A single turn carries every row of the set below to another of its rows. Some are shown first; where does it send the rows asked next?
sufa: 35, 36, 2, -27, -30, -24, -20, 14, 13, -1, 9, 12, 43, 35, 18, 12, -16, -8, 27, 30
rozil: 20, -2, 24, -22, -4, 13, 5, 11, -11, 38, -3, 18, 31, 24, -9, -28, -15, -6, 17, -44
nuzes: 16, 3, 6, -23, -17, -43, 6, 26, -20, -37, -13, -20, 3, 27, 29, 36, 4, 27, 25, 5
vemav: -13, 39, -5, 0, -5, 14, -13, 25, 22, 51, -34, 31, 2, -7, -30, -28, 9, -12, -11, -19
kif: -36, 14, 25, -13, 6, -11, 7, 15, -36, 26, 32, -4, 26, 14, -23, -33, 1, -3, -26, -9
rutat: -7, 10, -6, 17, 17, -61, -3, 34, 34, 33, -11, -13, 14, 4, -40, 18, 20, 14, 28, -28
Geb: -8, 48, -13, -2, 9, -32, -12, 24, -26, -2, 11, -61, -27, -11, -6, -5, 24, -8, 27, 10
sor: 9, 41, 10, -15, 0, -8, -9, 19, -19, 41, -4, 39, -33, 36, -5, 12, 18, -10, 19, -51
Mek: -30, 21, -23, 8, -26, -1, -20, 32, -16, 9, 12, 9, 16, 8, -57, 27, 19, -4, 51, -3
Guv: 18, 41, 1, -6, 5, -22, 4, 6, 28, -18, -1, -19, 31, 14, -5, 8, 14, -11, 21, 67
vol: 17, 21, -5, 0, -6, -43, 17, 12, 14, -35, -15, 35, -20, -6, 12, 11, 23, 14, -6, 41
Nesi: -13, 19, -1, -23, -2, -15, -7, 13, 45, 7, 7, -21, 5, 7, 4, -8, 13, -16, 5, -64
roko: 12, 34, -22, -7, 31, 22, -14, 21, -22, -13, 1, -10, -22, -4, 7, 24, 55, -12, 18, -16
zulep: 3, -13, 7, -48, -5, -37, -40, 51, 24, -12, -20, -2, 20, 23, -14, -2, 2, -15, 38, -1
nus: -3, 14, 41, 4, 0, 6, 49, 17, 4, 5, -2, 11, -14, -11, -48, 3, 30, 10, -1, 22
Ver: 19, 2, -11, 17, 29, -41, -5, 14, 29, -24, -16, -7, 40, 33, -3, -26, 13, 1, 8, -17
tegi: -26, -13, -13, -1, -26, 8, -20, 28, -28, 42, -5, 5, -16, -5, 5, -1, 7, 4, 58, 25
der: -45, 26, -14, -6, 6, 22, -25, 53, -18, 38, 3, -2, 42, 10, 1, 24, 13, -13, 19, 26
fiv: 13, -22, -11, 8, -3, -45, 7, 19, 3, 20, -49, 13, 0, -12, 23, 37, 31, 2, 35, 14
seb: 12, 34, 22, -26, -17, -60, -45, 32, -22, 34, 1, -15, 6, 24, 29, 2, 10, -22, 23, -9
bam: -17, 50, 24, 15, -33, -32, 16, 36, -28, 16, -32, 9, 4, 51, 8, 36, 15, -35, 4, -1
nog: 6, 30, 7, 7, -24, -23, 3, 43, -39, 6, -52, 21, 9, 19, -16, 19, -1, 29, 6, 49
Luvu: -6, 65, -4, 16, -13, -3, 28, 4, -23, 29, -22, 0, -6, -4, 14, 9, 5, 30, -31, -6
nubod: -11, 22, 1, -26, -23, -7, 6, 0, -16, -7, 28, 43, -22, 13, 16, 9, 13, 3, -6, 49
nevan: -17, 14, 10, 46, 2, 8, 13, 38, -10, -2, -15, -47, -19, 19, 12, 8, 46, -13, 17, 0
nenug: -7, 39, 42, -11, -49, -11, 39, 28, -11, 19, 3, 29, 1, 3, -25, 15, -11, -2, -9, 18
melaf: 6, -6, -11, 19, -20, -11, -14, -11, 0, -19, 15, 10, 39, 59, -2, -13, 14, -13, 24, -2
tazu: 33, -9, 10, -19, 39, 10, -2, -7, -6, 19, -11, -11, 31, -5, -8, -36, 20, -2, 24, -7
luni: -21, 43, -24, -19, 46, -31, 21, 30, 0, 45, -35, 10, 7, -11, 1, 33, 7, 1, -2, 12
fikig: -18, 17, 17, -12, 36, -27, 31, 25, -11, 14, -15, 6, -2, -23, -11, -37, 6, 8, -35, -9

roko turns into Mek
zulep turns into nuzes
fikig turns into rozil
Now find these:
melaf turns into Guv
rutat turns into seb

